Z333: [103  96 103 103  84]
Z395: [120 120 120 119 120]
Z933: [112  97  97  97  79]
find: [112  97  97  97  79]	Z933
at: [97 97 97]	Z933, 1
all Z333: [103]	0 2 3
at: [120 120 119]	Z395, 1
all Z395: [120]	0 1 2 4
all Z933: [97]	1 2 3

Z360: [127 126 165 127 127 127]
Z102: [184 127 184 184 127 109]
Z593: [148 159 148 159 159 159]
Z718: [104 158 104 104 147 104]
all Z593: [159]	1 3 4 5
all Z360: [127]	0 3 4 5
all Z718: [147]	4
all Z718: [104]	0 2 3 5
all Z102: [127]	1 4
at: [104 147]	Z718, 3
all Z102: [184]	0 2 3

Z518: [115 153 130 135 101 131 110 148  90]
Z7: [117 142 117 121 118 149 142 117 117]
Z601: [129 164 127 141 138 103 102 139 132]
Z698: [115 153 130 138 141 103 110 148  90]
all Z601: [132]	8
all Z7: [117]	0 2 7 8
at: [141 138 103]	Z601, 3

Z752: [ 86 128  86 128 128  86 185]
Z556: [108 145  99 136 109 160 176]
Z377: [ 87 100 134  91 158 130  88]
Z807: [120  86 139 160 113  82 102]
Z921: [161 107 127  92 167 140 102]
Z71: [166 111 135  92 177 145  90]
all Z921: [140]	5
at: [166 111]	Z71, 0
all Z752: [86]	0 2 5
all Z752: [128]	1 3 4
find: [ 86 128  86 128 128  86 185]	Z752

Z422: [141 162 133 108  67 146 112 139 128 154 105 191 133  99 110 129 114]
Z88: [154 123 175 150  77 139 119 147 132 157 120 168 154 158 168 128 157]
Z240: [141 162 114 108  67 146 100 139 128 111 124 175 150  76  94 127 135]
all Z422: [99]	13
all Z88: [157]	9 16
find: [141 162 114 108  67 146 100 139 128 111 124 175 150  76  94 127 135]	Z240
all Z422: [112]	6
at: [111 124 175 150]	Z240, 9

Z183: [134 165 164 165 143 116  85 106 165 165 108  94 111 113]
Z774: [135  96 109 108  74 148 134 172  99 112 158 104 149 104]
Z210: [115 128 148 155 114 117 119 149 130 122 122 114 125 136]
Z223: [ 99 116 144 157 134 107 125 151 117 104 117 130 124 144]
Z50: [171 145 103  99 126 125 130  94 142 156 116 117 108  95]
all Z210: [155]	3
at: [135  96 109]	Z774, 0

Z208: [ 95 165 149 103 141]
Z372: [109 170  99  83 113]
Z963: [127 132 135 109 148]
Z451: [100 100 100 101  99]
Z481: [127 149 139  87 161]
Z384: [ 86 165 165  86  86]
Z886: [68 68 99 68 68]
Z290: [150  67 105 140 128]
Z80: [129 104 156  83 107]
all Z451: [100]	0 1 2
all Z384: [86]	0 3 4
at: [170  99  83]	Z372, 1
at: [165 149]	Z208, 1
all Z886: [68]	0 1 3 4
at: [ 67 105 140 128]	Z290, 1
all Z80: [104]	1

Z11: [124 110 100 110 100 110 110]
Z700: [119 138 105 131 111 111 137]
Z296: [120 111 105 138 131 118 109]
Z193: [132 178 128 134 134 132 132]
Z198: [ 93 141  89 114 126 156 109]
all Z193: [134]	3 4
all Z193: [132]	0 5 6
all Z11: [110]	1 3 5 6
at: [111 105 138 131]	Z296, 1

Z320: [147 140 155 174  87 154 162 139 154 148 127 135 117 113 109 124 118 147
 112 178 115 102  83 174 124 160]
Z878: [119 126 131 135 117 115 129 121 118 110 133 112 137 120 126 123 133 137
 124 117 140 118 106 125 120 129]
Z24: [133 124 122 112 110 122 122 116 130 129 106 142 175 130 122 118 116 113
 122 113 133 145 137 130 111 139]
Z643: [133 124 142 112 160 108 100 116 109 129 106 142 175 130 122 118 116 113
 155 113 133 145 137 113 111 139]
Z44: [128 133 140 119 110 122 123 116 118 127 131 142 137 116 113 134 139 123
 112 135 127  99 145 130 128 137]
Z513: [112 123 152 135 115 147 115 112 118 127 106 161 137 142 117 110 108 128
 143 138 138 129 102 165 131 129]
Z306: [169 152 155 116 145 185 105 113 101 131 131 124 185 119 129 125 102 101
 163 106 138 191 135 118 104 115]
Z613: [110 124 118 147 112 178 127  93 123 128 117 118 118 118 157 120 144 104
  93 124 106 131 135 111 104 121]
all Z306: [102]	16
find: [128 133 140 119 110 122 123 116 118 127 131 142 137 116 113 134 139 123
 112 135 127  99 145 130 128 137]	Z44
all Z613: [118]	2 11 12 13
all Z24: [130]	8 13 23
at: [109 124 118 147 112 178]	Z320, 14
at: [135 115]	Z513, 3

Z650: [119 119 119 119]
Z824: [155 109 109 163]
Z673: [155 116 103  99]
Z111: [145 154 120  79]
Z170: [145 154 108 173]
Z906: [145 154 180 127]
all Z650: [119]	0 1 2 3
all Z824: [109]	1 2

Z806: [134  83 138 151]
Z741: [171 140 119 136]
Z552: [137 140 137 137]
Z476: [180  96 179 179]
all Z552: [137]	0 2 3
all Z476: [96]	1
all Z476: [179]	2 3
all Z741: [119]	2
at: [140 119 136]	Z741, 1
all Z806: [138]	2
at: [137 140 137]	Z552, 0

Z932: [174 127 129 126 134]
Z394: [134 159 139 132 158]
Z983: [134 159 116 156 148]
Z894: [139 132 159 147 154]
at: [139 132 158]	Z394, 2
at: [159 147]	Z894, 2
at: [134 159 116 156]	Z983, 0

Z2: [132 122 127 143 159 138]
Z172: [111 127 151 137 126 141]
Z340: [130 116 118 124 136 138]
Z623: [157 121 132 135 138 140]
Z866: [114 125 131 131 132 129]
Z192: [151 133 135 104 115 133]
Z171: [130 127 127 138 135 124]
Z756: [121 137 142 143 143 134]
Z703: [137 121  95 119 136 142]
Z49: [121 129  95 119 133 142]
all Z866: [125]	1
at: [121 129]	Z49, 0
at: [121 132]	Z623, 1

Z985: [110 125  96 134]
Z943: [141 138 146 145]
Z235: [144 139 147 145]
Z414: [147 147 147 147]
Z662: [126 112 134 112]
Z727: [106 131  91 135]
Z791: [106 131  91  91]
Z215: [112 122  74 155]
Z603: [146 138 144 144]
Z251: [126 118 134 150]
Z191: [146 125  76 154]
all Z414: [147]	0 1 2 3
all Z791: [106]	0
all Z215: [155]	3
all Z662: [112]	1 3

Z39: [129 127 129 129 126 123 127 127 126 129 127 136 118 128 124 129 128 131
 131 128 123 127 131 128 125 129 133 132 127 128 120 127 129 126 127 129
 129 126 123 133 132 128 126 128 133 122 133 130 145 129 126]
Z675: [144 129 127 126 129 130 127 127 126 129 127 136 118 128 124 129 128 131
 131 128 123 127 131 128 125 129 133 132 127 128 120 127 129 126 127 129
 129 126 123 133 132 128 126 128 133 122 133 130 145 129 115]
Z847: [144 129 127 126 129 130 127 127 126 129 127 136 117 145 124 129 128 131
 131 128 123 127 131 128 125 129 133 132 127 128 120 127 145 126 127 129
 129 126 123 133 132 128 145 128 133 122 133 130 145 129 115]
find: [144 129 127 126 129 130 127 127 126 129 127 136 117 145 124 129 128 131
 131 128 123 127 131 128 125 129 133 132 127 128 120 127 145 126 127 129
 129 126 123 133 132 128 145 128 133 122 133 130 145 129 115]	Z847
all Z847: [145]	13 32 42 48
find: [129 127 129 129 126 123 127 127 126 129 127 136 118 128 124 129 128 131
 131 128 123 127 131 128 125 129 133 132 127 128 120 127 129 126 127 129
 129 126 123 133 132 128 126 128 133 122 133 130 145 129 126]	Z39

Z114: [133 157 109 109]
Z141: [109  77 180 189]
Z641: [176 139 101 126]
Z242: [121 103 151 144]
Z992: [ 89 109 165 152]
Z566: [146 187  66  66]
Z441: [152 105 136 139]
Z291: [108 108 141 146]
Z299: [113 147 128 123]
Z988: [ 96 105 151 148]
Z604: [190 133  95 106]
Z354: [109 145 133 151]
all Z242: [144]	3
at: [ 89 109 165]	Z992, 0
all Z291: [108]	0 1
at: [133 157 109]	Z114, 0

Z903: [120 125 133  99 117 130 106 154  99]
Z631: [135 124 179 102 139 124 119  94 124]
Z793: [129 122 182  84 131 126  99  99  99]
Z297: [122 133  68 165 118 132 145 161 140]
Z638: [132 135 119 188 129 129 163 125 168]
Z20: [124 129 107 107 123 123 130 123 107]
Z391: [136 132 119 164 141 126 156 136 166]
Z757: [134 126 167 115 138 126 125  98 127]
Z66: [124 106  95 145 119 131 135 151 132]
Z428: [120 132  71 153 115 131 136  71 131]
at: [125 168]	Z638, 7
all Z391: [126]	5
at: [124 106  95 145 119 131 135]	Z66, 0
all Z428: [120]	0
all Z793: [99]	6 7 8
all Z20: [107]	2 3 8
at: [145 119 131 135]	Z66, 3

Z241: [128 128 128 127 128 130 186 129 129 129 128 128 130 129 129 128 129 130
 128 127 128 127 128 128 126 127]
Z989: [130 135 130 129 128 131 129 133 131 131 137 128 128 130 128 127 128 129
 133 129 129 128 130 129 130 132]
Z486: [130 130 128 129 129 136 139 129 130 128 135 128 129 129 133 129 128 133
 130 128 129 129 131 128 129 129]
Z237: [131 134 129 129 131 129 133 128 129 129 139 129 129 129 131 130 129 131
 131 129 130 128 129 129 130 133]
Z194: [128 144 128 129 133 127 129 130 129 128 130 128 128 137 127 130 128 128
 129 128 129 137 128 135 128 132]
Z93: [132 131 129 129 130 133 133 131 129 129 139 129 128 130 132 130 129 132
 132 128 130 127 130 129 130 130]
Z214: [130 138 128 130 132 131 128 131 128 128 136 129 129 131 128 129 129 129
 133 130 129 129 129 129 130 134]
Z597: [130 128 128 128 128 135 158 129 127 129 131 128 127 129 129 134 127 129
 128 130 129 129 134 128 128 129]
Z515: [130 135 130 129 132 131 129 133 131 129 137 128 128 130 128 130 128 129
 133 129 129 128 130 129 130 132]
Z893: [129 143 129 129 134 128 127 131 130 127 132 129 129 134 127 129 129 128
 130 129 128 134 127 130 129 132]
at: [129 129 134 127 129 129 128 130 129 128 134 127]	Z893, 11
all Z989: [131]	5 8 9
at: [128 131 129 133]	Z989, 4
all Z515: [128]	11 12 14 16 21

Z572: [ 94 140 118 178]
Z339: [ 99 129  98 129]
Z873: [150 131  88 157]
Z43: [188  94 140 117]
Z580: [104 177 109 177]
Z179: [104 177 109 105]
at: [ 94 140 117]	Z43, 1
all Z339: [129]	1 3
all Z339: [98]	2
all Z580: [104]	0
find: [104 177 109 177]	Z580

Z904: [154 132 118 118 127 117 132 132]
Z357: [154 142 129 133 114  85 142 129]
Z831: [ 69  69 118 122 127  69 141 134]
at: [154 132 118]	Z904, 0
at: [118 127 117]	Z904, 3
all Z831: [69]	0 1 5
all Z357: [129]	2 7
all Z357: [142]	1 6
all Z831: [127]	4
all Z904: [118]	2 3

Z746: [111 106 142 106  96 106  85 106 107]
Z585: [111 106 142 163  65 144 127 102 139]
Z875: [111 106 142 163  65 144 113 102 140]
Z332: [106 142 111 163 114 175 115  77 153]
Z212: [134 102 121 138 158 150 104 101 115]
all Z746: [106]	1 3 5 7
all Z332: [77]	7
all Z875: [65]	4
find: [111 106 142 163  65 144 127 102 139]	Z585

Z298: [ 81 185 116 107]
Z966: [162 101 113 105]
Z872: [162 113 101 105]
at: [113 101 105]	Z872, 1
at: [162 113 101]	Z872, 0

Z739: [151 138 114 117  66 107 166 119 129 122 154 110 152 110 108 131 114 162
 138 111 119 129 153 134 159 155]
Z27: [ 99 133 113 108 109 113  82 133 115 125 100 101 126 110 140 151  98 130
 126 129 147 116 123 155 119 110]
Z541: [108 126 121 128 122 133 116 126 127 129 141 134 122 144 119 141 122 111
 125 145 118 123 119 105 145 143]
at: [131 114]	Z739, 15
all Z739: [110]	11 13
all Z739: [122]	9
at: [107 166]	Z739, 5

